In the rows, zero is written as 128.
The rows of Y fall into 3 groups, which share some directions, and each row is roughly a mix of its group's hidden directions.
Y (117 x 11):
[[ 77 118 130 147 127 122 153 195 120 142  96]
 [190 121 110  88  88 107 145 136 103 102 135]
 [110 111 151  55 158 125 165 139 111 113 119]
 [122 101 162  75 154  97 142 128  77 113 141]
 [127 114 124  85 179 137 147 111 109 164 178]
 [142 119 143 179 125  98 106  86  88 142 165]
 [108 114 168 132 170  81 141  84 147 141 154]
 [135 149 141 142 116 132 142 176 202 123 151]
 [ 76 138 167 139 142  70 140 133 135 100 105]
 [155 180 137  95  90 136 108 153 161 138 162]
 [117 107 114 115 158 102 122 127 106  99  53]
 [121 130 107 101 137 126 116 136 106  41 123]
 [160  81 153  81 132 145 129  85 163 123 118]
 [ 98 149 158  88  78 106  84 113 147 129 117]
 [119  96 125 141 109 173  96 139 170 174 156]
 [163 137  76 171 128  92 109 119  97 135 158]
 [120 136 177 110  85 120 159 156 156  81 137]
 [102 153 143  73 120 161 120 121  73 154 123]
 [ 92 167 128 118  87  86 101 103  93 111 146]
 [145 123 125  63 172 127 138  96 101 125 162]
 [111 189 159 134 134 101 114 129 178  96 130]
 [116 138 154 145 101 144 132 136 191  72 141]
 [154 140 129  96 123  79 174 161 103 110 161]
 [141 166 115 146 143 203 138  96 128 139 111]
 [ 87 161 107 120 126 129 111  68 107  86 122]
 [149  94 116 121 133 142 103 126  54 164 122]
 [ 89  88 112 100 100 125 119  81 121 147 172]
 [142 137 157 114  80  90 113 148  95 180 122]
 [149 128  99 193 113  91  98 135 154 116 102]
 [158 124 104 110 125  71 123 176  86 110 123]
 [109  75  91 144 165 125 117  80 148 149 117]
 [112 154 132 110 141  61 115 107 111  88  93]
 [134  96 141 149 142 112 151 134 184  67 130]
 [100 106 159  84 142 163 127 121  92 103  84]
 [103 146 106 111 165 157 197 108 139 116 114]
 [118 143 157 122 121 203 144 107 147 111  90]
 [128 119 128 124 126 117 100 177 187 147  81]
 [117 121  98 159 105 126 141 159  97  93 188]
 [165 137  93 189 100 118 105 130 113 164 143]
 [109 103 130 118  83 150 134 165 112  64 115]
 [132 167 124 108 134  85 136 151  77 100 168]
 [169 118 133 128 103 126 164 188 170 141 142]
 [ 84 115  83 119  95 162 147  91 149 117 156]
 [123 185 165 104 100 158 107 117 136 123  82]
 [139 123 117 131 111 168 113 170 167 181  96]
 [ 98 179 115  98 155 115 160 110  79 112 140]
 [122 108 154 119 163  96 167 161 123 105  74]
 [153 137 116 155 193 124 176 143 106 126 102]
 [113 141  87 161 169 121 149 133  90  96  87]
 [133  92 117 108 103 160  89 123 152 160 182]
 [122 135  93 106 138 172 139 134 110 172  70]
 [139 152 113 180 124 122 103 176  89  91 123]
 [140 100 189 160 161 141 143 135 167 128  99]
 [149  99 117  54 101 153 154 119 125 114 146]
 [150 143 111 132 111  74 151 128  86  88 165]
 [134 131  92 169 148  89 115  83  83 118 113]
 [164 144  98 184  92 104 143 122 114 109 164]
 [174 140 116 130 140 115 148 186  76 112 137]
 [121 106 123  82 149 153 115 141  77 143  77]
 [107 110 140 152 163  68 143 145  84 105 143]
 [ 94 151 139 104 131 124  94 108 108  56 131]
 [ 79  81  82  99 142 119 149 116 131 158 111]
 [111 116 103 113 148 118 105  58 152 168 127]
 [137  96 120  77 160 107 113 173 133  83 134]
 [107 114 106 172 100 102 141 176 125  98 170]
 [ 97 133 142  88 154 111 132  58 105 136 111]
 [108 165  97 125  86 105 140 146  89  98 167]
 [ 89 126 145 149 197 121 127  93 119 116  98]
 [121 161 136 145 173 110 109  80 141 143  76]
 [111 142 129 108 137 185 100  95  81 144 161]
 [109 129 100  96 170 167  70 123 117 151 120]
 [165 109 152 169 179 112 126  89 154 127 149]
 [106 132 140 120 106  67 127 169 126 155 174]
 [132  93 146 116 158 112 159  96  72  95 147]
 [196 110 148 112 123 124  79 132 145 155 107]
 [100 127 113 116 113 140 131  91  63 168  99]
 [144 126  98 154 115 135 122 170 196 109 102]
 [141  72 187 130 141 108 148 140 164 112 140]
 [134 169 116 120  82 179  94 151 117 153 105]
 [122 127 108 122  77 143  94 103 114  68 155]
 [121  95  96 107 133 104 140 112  74  98 173]
 [112 139 129 111 126 180 106 127 117 196  98]
 [150 139  87 170 104 145  76 129  87 141 121]
 [101 109 144 169  89 137  89 125 178 153 116]
 [155 175 136 109 120 190 163 118 125 141 156]
 [101  83 142 133 173 136 173 122 140 173 114]
 [115 106 185 120 142 101 171  92 114 104 154]
 [153 116 143  90 122 153 163 138 167 188 125]
 [152 156 142 153 100  98 148 196 113 138 113]
 [127  81 123 163 138 138 163 129 187 105 102]
 [114 146 114 124  71 109 171 136 176 100 142]
 [171  78 130 122 121  99 180 159 147 116 131]
 [147 145 133  99 153 174 168  80 128  96 107]
 [105 169 170 105 112  84 101 139 135 137  86]
 [148 155 109  84  68 106 136 129 119 108 166]
 [112  87 134 171 178  93 131 149 107  99 144]
 [139 122 119 156 106 167  95 154 111  85  77]
 [120 188 105 169  95 113 123 101 150 111 156]
 [170 159 115  64 130 120 116  82 120 137 121]
 [133 124 100 108 151 149 168 154 191 159 118]
 [125 107 121 114 152 139 131 165 205 118 102]
 [172 120 120  97 144 149 170 101 111  75 143]
 [142 161 109 198  91 102 126 102 130 130 145]
 [132 145  98 116 137  82  95 153 153  74 154]
 [107 162  92 120 155 164 101 101 136 182 135]
 [127  73 121 103 121 126 129  84 179 107 157]
 [103 125  92 115  73 170 162 120 152 153 140]
 [126 154 138 153 105 203 122 149 140 164 122]
 [108 188 102 147 136 163 159 147 105 165 135]
 [140 101 166 125 141 176 187 159 146 128 125]
 [145 153 126  91 166 130 150  57 139 143 129]
 [170 140 128 132 142 134 133 192 106 153  82]
 [110  86 107 151 152  75  90  90 140 124 120]
 [145 170 142 124 162 160  80 114 173 103 125]
 [120 103  99 149  75 130  82 161 119 131 166]
 [127 120 178 109 112 111 200 131 141 115 150]
 [121 107 145  82 136 149 166 157 153  71 123]]
One row of each group comes first, with its name. Which group is each row after those in?
[170 143 121 178 146 136 124 157  94  81 110] : (88)
[104 137 153  83 168  86 136 110 137 157 167] : (121)
[110 105 114 126 111 172  77 117 149 158 175] : (76)

[141 104 130 163 160 112 131  90 126  60 134] : (88)
[156 115 104  96  85 140 185 140 166 126 141] : (76)
[126 101 153 134 150 119 145  80 168 142 184] : (88)
[ 86 131 122 111 103 156 174 113 123  95 179] : (88)
[121  93 135 112 159 109 110  80  67 139 113] : (76)
[126 145 110  87  85 109 118 111 136  97 188] : (76)
[115 149 115 164  86 102 146 179 146  95 155] : (76)
[ 93 161 135 143 137 103 116 100 191  92 135] : (121)
[152  86 146 160 153 168 172 150 133  95 131] : (88)
[146 112 146  99  66 119  80 127 138 105 159] : (88)
[139 110 179 106  98 131 164 136  71 144 143] : (121)
